[[ -4   3  14  22   9  14  10 -18]
 [ 40  34  52 -51 -27 -11 -24 -40]
 [  9  -3  -9  -4  29  23 -33   3]
 [ 21  20  37   9 -17  12 -14 -47]
 [ 13  -6  -3  13   8  -9   1  13]
 [-45  58 -35  -9   4 -23 -11  46]]
=>
[[ 10 -18  -4   3  14  22   9  14]
 [-24 -40  40  34  52 -51 -27 -11]
 [-33   3   9  -3  -9  -4  29  23]
 [-14 -47  21  20  37   9 -17  12]
 [  1  13  13  -6  -3  13   8  -9]
 [-11  46 -45  58 -35  -9   4 -23]]

[[ 58 -32 -10  14  60  28  16 -43  40 -18 -22 -47]
 [-24  60 -54 -39 -29  12 -50   9  42 -36 -29   0]
 [  5 -12  25 -43  -3 -35  40 -13 -19 -57  49 -25]]
=>
[[-22 -47  58 -32 -10  14  60  28  16 -43  40 -18]
 [-29   0 -24  60 -54 -39 -29  12 -50   9  42 -36]
 [ 49 -25   5 -12  25 -43  -3 -35  40 -13 -19 -57]]

[[-58  35  12  29 -10  10  29   5]
 [-20 -27  18   0  18  -5  17   0]
 [ 27  11  22  29  31  32  31  37]]
=>
[[ 29   5 -58  35  12  29 -10  10]
 [ 17   0 -20 -27  18   0  18  -5]
 [ 31  37  27  11  22  29  31  32]]

[[-35  32 -35  16]
 [-17  56 -17 -40]
 [-20  37 -20 -15]
 [-62  45 -62  14]
 [-10  52 -10 -17]
 [ -5  53  -5   8]
 [-53  32 -53  -5]
 [-44  58 -44 -35]
 [-64  31 -64  10]
 [-38  31 -38   5]]
=>
[[-35  16 -35  32]
 [-17 -40 -17  56]
 [-20 -15 -20  37]
 [-62  14 -62  45]
 [-10 -17 -10  52]
 [ -5   8  -5  53]
 [-53  -5 -53  32]
 [-44 -35 -44  58]
 [-64  10 -64  31]
 [-38   5 -38  31]]

[[-57 -54  48 -59  55 -59]
 [-28 -13  35  57  46  56]
 [ 56  57 -57 -25 -55 -42]
 [-59  58 -32  52  11  58]
 [  1  42 -50 -31 -51  -1]
 [-64  58 -56  38 -59  45]
 [ -3  55 -59  32 -52   5]
 [-48  54 -57  29 -58   3]
 [ 47 -36  47  14  24 -21]
 [-59  48 -33 -41 -52  -5]]
=>
[[ 55 -59 -57 -54  48 -59]
 [ 46  56 -28 -13  35  57]
 [-55 -42  56  57 -57 -25]
 [ 11  58 -59  58 -32  52]
 [-51  -1   1  42 -50 -31]
 [-59  45 -64  58 -56  38]
 [-52   5  -3  55 -59  32]
 [-58   3 -48  54 -57  29]
 [ 24 -21  47 -36  47  14]
 [-52  -5 -59  48 -33 -41]]

[[-45  -2 -19  33  44]
 [-22 -14  19  33  23]
 [ 43 -12  27  33 -45]
 [ 20   9  -7  33 -54]
 [-52  -8 -19  33  39]
 [ 54   8  21  33 -33]
 [-45   7 -23  33 -19]
 [-34  11 -24  33  -7]
 [ 30  -3  12  33  51]]
=>
[[ 33  44 -45  -2 -19]
 [ 33  23 -22 -14  19]
 [ 33 -45  43 -12  27]
 [ 33 -54  20   9  -7]
 [ 33  39 -52  -8 -19]
 [ 33 -33  54   8  21]
 [ 33 -19 -45   7 -23]
 [ 33  -7 -34  11 -24]
 [ 33  51  30  -3  12]]

[[ -1   4 -48  22 -37  30 -17  27 -42  28 -25  12]
 [ -2  25  12  61  10   6 -47  38   8 -29 -29 -48]
 [-10 -33  -6  -1  21  -2 -23  15 -21  -5 -34  -2]
 [ 18   5   8 -18  -6  20  34 -18  -6   6  39  17]
 [-17  27 -13  58  -2  14 -48  35 -19  19 -50 -29]]
=>
[[-25  12  -1   4 -48  22 -37  30 -17  27 -42  28]
 [-29 -48  -2  25  12  61  10   6 -47  38   8 -29]
 [-34  -2 -10 -33  -6  -1  21  -2 -23  15 -21  -5]
 [ 39  17  18   5   8 -18  -6  20  34 -18  -6   6]
 [-50 -29 -17  27 -13  58  -2  14 -48  35 -19  19]]
